In the rows, zero is written as 128.
One turn sends every row of this set to another row. A few are shown first. Where does it send the rows asked after them?
zeli: [127 139 155 125 126 124 139 116 118 149 134 152 123 102 134 110 127 118
 128 144]
silu: [135 113 129 122 148 121  95 106 124 136 167 126 122 151 124 132 121 172
 141 136]
Lut: [129 137 132 120 160 139 112 124 120 112 145 112 101 127 112  95 163 153
 112 123]
Katug: [131 138 126 127  94 103 101 132 118 120 148 160 120 124 119 121 106 117
 118 130]
gepo: [162 134 119  90 134 112  95 120 132 115 171 129 121 151  98 130 119 153
 107 122]
Pemub: [102 133 129  96 106 104 137 149 105 117 147 124 130 114 105 111 156 138
 122 153]
boko: [126 107 129 114 151 125 107 123 104 154 141 113 153 123 138 119 111 168
 125 129]
Gegif: [153 116 129 150 136 134 115 141 141 151 149 114 135 133 136 107 131 170
 104 106]
runip: [137 122 148 123 120  94  89 122 126 105 172 140 149 122 123 150 125 160
  88 134]
Kozi: [122 133 147  86 140 127 128 119 110 142 119 126 153 113 131 134 117 130
 126 110]
Mulo: [151 133 147  99 149 128 118 114 122 149 169 109 136 128 103 114 122 155
 131 160]
Gir: [112 124 105 116  87 118  96 154 128 115 142 120 114 123 123 139 126 141
 124 142]
guluv: [115 115 119  81 129 119 135 139 152 144 133 100 125 120 105 122 131 148
 131 133]
kaz: [147 124 139 131 129 148  82 109 144 119 144 143 120 122  96 122 118 132
 118 127]
Zilut: [123  88 128  97 120 135 114 129  99 115 152 122 102 114 140 107 144 147
 103 151]
Furu: [132 115 120  92 152 104 126 137 122 130 127 113 118 145 105 119 124 131
 138 122]
lazo: [132 130 164 113 100 128 148 110 125  99 149 135 106 134 130 143 163 148
 108 118]
vivop: [137 133 146 113 138 134 122 139 111 136 154 132 183 117 153 117 133 147
 109 114]
pak: [137 144 144 110  92 119 139 159 132 138 146 125 164 120 120 123 126 116
 114 118]
vun: [126 109 153 123 123 109  72 103 126 118 150 137 120 120 117 148 120 144
 104 124]
debo: [121 135 156  99 104 113 150 133 118  97 125 117 124 107 131 143 123 172
 101 139]
Pem: [132 143 125 112  99 140 112 142 154 113 134 123 112 125 133 151 147 156
 103 100]
zalu: [135 101 118 105 120 111 128 130 133 114 143 180 127 123 119 126 153 133
 112 125]
nud: [124 140 140  85 114 117 127 107 122 133 148 151 127 127 122 148 123 113
 135 131]
tura: [140 118 145 122  97 114 108 133 146 127 148 158 129 143 124 135 145 176
 114  91]
Tobi: [149 114 149 114 123 112 135 142 147  89 152 106 111 122 115 108  95 159
 101 122]
Tunel: [150 131 145 124 117 124 125 123 113  89 189 113 125 146 122 126 147 161
 102 152]
luv: [148 131 135 121 110 108 119 133 148 112 156 141 159 127  95 145 118 180
 110 140]
moti: [140 138 174 121 124 159 100 134 121  88 155 105 135 124 131 113 140 157
 107 129]
lam: [138 124 167 119 136 118 145 135 133 137 154 144 153 132 135 116 162 179
 131 125]
reg: [125 155 153 134  96 139 127 134 137 137 148 107 132 103 112 121 147 177
  97 126]
Nuso: [134 141 145 131 106  95 119 109 127 101 129  94 129 117 117 106 149 171
 111 126]
Zas: [133 163 135 117 126 134 141 148 157 121 142 116 147 105 127 112 128 123
 106 121]
lup: [136 126 123 114  94  98 127 111 116 115 147 110 124 105 129  96 162 146
  93 136]
Duge: [120 110 122 142 142 132 112 156 148 128 150 117 140 128 136  90 148 157
 129 126]
mufom: [131 113 151  97 123  99 102 113 126 107 155 157 130 119 128 152 145 134
  91 113]
faveb: [127 120 161 109 138 120 130 134 102 159 153 120 153 139 117 113 134 171
 140 124]
sego: [130 141 153 131 146 119 144 135  96 148 146 144 147 125 142 101 130 142
 120 118]
Duba: [133 101 163 112 108 127 115 148 142  90 150 118 111 123 117  96 111 124
 121 117]
nad: [141 139 102 111 133 127  97 154 133  88 161 117 119 144 130 128 146 147
 108 126]
rodos: [140 145 153  96 140 135 137 117 102 168 154 119 138 120 115 115 119 136
 116 124]
Fena: [143  87 147 101  99 119 140 149 148 109 162 124 113 116 128 104 124 151
  95 114]
tadag: [133 120 144  98 143 135 143 150 122 113 171 126  95 105 144 125 111 165
 119 115]
Fisa: [121 130 161 101 130 130 133 165 118  98 170 122 116 110 132 124 104 153
 142 126]
zez: [121 117 146 135  95 125 115 105 108 115 152 117  90 128 118 130 126 143
 122 155]
fab: [144 146 146 136 113 125 126 128 135 128 176 159 159 130 153 136 137 158
 111 120]
Dag: [126 115 160 103 113 155 124 157 127 125 181 121 110 101 139 121 114 156
 128 116]
fosu: [136 130 146 107 105 119 100 106 122 105 144  95 126 121 110  93 167 136
 115 124]

Dag turns into Fisa
faveb turns into sego
Furu turns into Gegif
Now these:
tura turns into Katug
moti turns into debo
nud turns into silu
Lut turns into reg
zez turns into Tunel
Duge turns into Zas
lup turns into fosu
vivop turns into Kozi
Pem turns into Gir
Duba turns into Tobi
kaz turns into luv
zeli turns into Mulo
vun turns into runip

